One turn moves every row onto another: examples first, then more rows asked
q_607: [ 20  15   7  23  13 -10  11  -5   7  10  12 -10  13 -10  18   8  55  18
  12 -16 -17  14 -18 -21 -17 -27]
q_107: [  5  11 -14 -14  13  12  33  13  -4 -31  -4  -1 -11   8 -19 -11  32  -7
  17  -7 -18 -15   9 -19  11 -19]
q_642: [  7   2  -6 -20   7  16  23   8   9 -37  -8  -2  -8  -3 -21  -9  30  -3
  19 -19 -13 -12   6 -14  16 -18]
q_598: [  1   9 -15 -25   7  16  27  13  11 -28  -6  -3 -12  -1 -19 -10  33  -9
  20 -22 -31 -11  -4 -15  10 -14]
q_905: [  9   1  -9 -26   7  13  25   8   8 -32 -11  -7 -11   4 -19  -6  31  -3
  19 -16 -16 -21  -3 -13  10 -21]
q_597: [ 31   8 -16 -12  14   3  -4  15  11   6 -18   1 -28 -25   9   8  -6   5
  19   6 -30  12 -35  -9  -9   9]
q_19: [ 17  15 -40   7  22   1   1 -25   5   5  -8   9   3 -22   3   0  18  -3
  -9   6  20 -19   4 -32  -2   9]
q_493: [ 20  15  -4  26  -2 -11  10  17   4   6  21  -2   4  -5  10   4  60  21
  13 -14  -2  16 -24 -14 -18 -13]
q_964: [ 27   6  -7  -4   7   0   2   7  -7   1 -21   1 -28 -17   4   3 -11   3
  27   9 -34  15 -32  -8 -10  -1]
q_465: [ 12   1   8  19  -2  -2  17  12  11  11  23  -8  17  -6  25  10  47  16
  14 -10 -10   6  -8 -17 -25 -11]
q_405: [  5  17 -38  19  19   0  11 -25  -5   7 -11  11  -4 -13   7   2   8  -4
  -4  11  16 -16  -2 -35 -11   4]
q_265: [ 17  16  -1  21  -5  -8   6  20   4   8  21   2   4 -11  10  14  59  17
  19 -14   0  12 -25 -18 -14 -19]
q_484: [ 28   0 -11 -16   3   3 -10   2   4   3 -24   4 -23 -15  12   6  -6   5
  19  12 -24  16 -37 -18  -5   4]
q_985: [ 24   9 -17  -7   7   3  -7   0   9   9 -18   6 -22 -23   9   4  -8  -3
  18   3 -35  19 -37 -16 -10  12]
q_934: [ 14   2  15  19   0  -7  10  12  10  12  25  -7  16 -11  19  16  46  13
  17 -12  -7  -3  -6 -18 -23 -12]
q_437: [ 17  16 -37  10  14  -3   5 -31   7   0  -5  10   2  -8  -1  -1  12  -4
  -9   3  22 -21   1 -33  -2   7]
q_693: [ 28   4 -10 -14   5   5  -5   4   7   0 -18   7 -28 -25  11   8  -8  15
  18   8 -27  11 -38 -13  -3   2]
q_65: [  3  17 -35  15  25  -4   0 -24   8   1 -11  10   3 -21  -2  -2  15  -8
  -4  -2  21 -12   2 -35  -1  12]
q_160: [  2  20 -40  11  17   1  11 -28  10   3   0  10   3 -15  -4  -4  16 -10
  -8  -7  11 -21   0 -34  -5  12]
q_425: [  0  12 -11 -22   8  14  29  10  16 -33  -1   0 -11  -1 -15  -5  25   1
  20 -18 -20 -13   5 -15  19 -19]
q_323: [ 28  17  10  22  14  -9   5   0   8  13  17  -2  11 -12  17  16  53  15
  10 -14 -16  13 -16 -25 -13 -29]

q_465 turns into q_607
q_265 turns into q_934
Now find these:
q_905 turns into q_437
q_425 turns into q_65
q_160 turns into q_985
q_964 turns into q_107
q_693 turns into q_642

One turn moves every row onto another: examples first, then more rows asked
q_269: [-19 -22   7 -15  14  11 -10   8  -4  24  11  -2 -10]
q_790: [  2   8  -1  11 -20   9 -25  -1   2  14  29  -2  24]
q_772: [  9  -2   0  10 -20  -8 -17  -9   1  25  27 -21  18]
q_535: [  4   2 -16 -11 -12  -7  10   3  -2 -32  15   4 -17]
q_867: [ -4 -16   0  -2  -7  -3  -8 -11 -16  33  26  14   7]
q_51: [-20  -7   7 -10   9  26 -20  16   4  14  15   4   1]
q_259: [  9 -15   9  -7  -5 -14 -11   5   3  34   8 -31   2]
q_600: [  1 -23  11 -15   5 -10  -7   9   0  35   3 -18  -6]
q_659: [  4 -23   6 -13  -2 -15  -3   2  -9  38  11  -3  -1]
q_720: [  8 -17  18   3 -12 -14  -5 -11 -11  31  13   8  -7]
q_727: [ 12 -16   6  -5 -13 -20  -7  -3  -4  38  14 -15   6]
q_774: [ 13  10 -21   5 -14  10   9  11  -1 -26  -9 -15  -2]
q_112: [  6  -1 -24  -2  -9  10  17   7 -15 -20  -5  15  -7]
q_885: [ -4 -23  24  -7   5  -3  -4   1  -3  28   2  -2 -19]
q_501: [  5 -13  24   0  -1  -5 -11   2  10  23   2 -29 -13]
q_550: [  4  -5 -18  -3  -6  22  17   5  -9 -19  -9  11  11]
q_354: [  7   4 -18  -8 -16  -7   9   3  -2 -33  16   1 -13]
q_283: [ -8   6   5   3  -4  19 -27  15  15   7  18 -22  12]
q_961: [  5   5 -16 -10 -13  -6   7   5   1 -34  14  -4 -15]
q_584: [ 17  -8  19  10 -18 -15 -10 -10   1  25  12 -17  -2]
q_404: [ 11  -1 -20   4 -16  17  15   1  -9 -19  -6   5  19]
q_874: [-11  -5  -2   0  -7  16 -16   2  -9  19  25  24  12]
q_523: [  2   3 -15 -13 -12  -5   9   7   0 -34  13   0 -17]
q_452: [ 10   2 -18   4 -14  21  12   6   1 -24 -10 -11  16]
q_812: [ 16   8 -25   9 -20   5  13   3 -11 -21   0   3   4]
q_422: [ -6  -7   8  -3   3   6 -19   9  12  18  12 -39   0]
q_938: [  3   2 -20  -4  -2  15  14  17  -5 -25 -11  -3 -11]
q_459: [  4  -3 -15  -2  -4  26  13  12  -2 -24 -14  -4   9]

q_452 turns into q_459
q_727 turns into q_259
Now find these:
q_535 turns into q_354
q_774 turns into q_938
q_874 turns into q_790
q_584 turns into q_501
q_867 turns into q_772

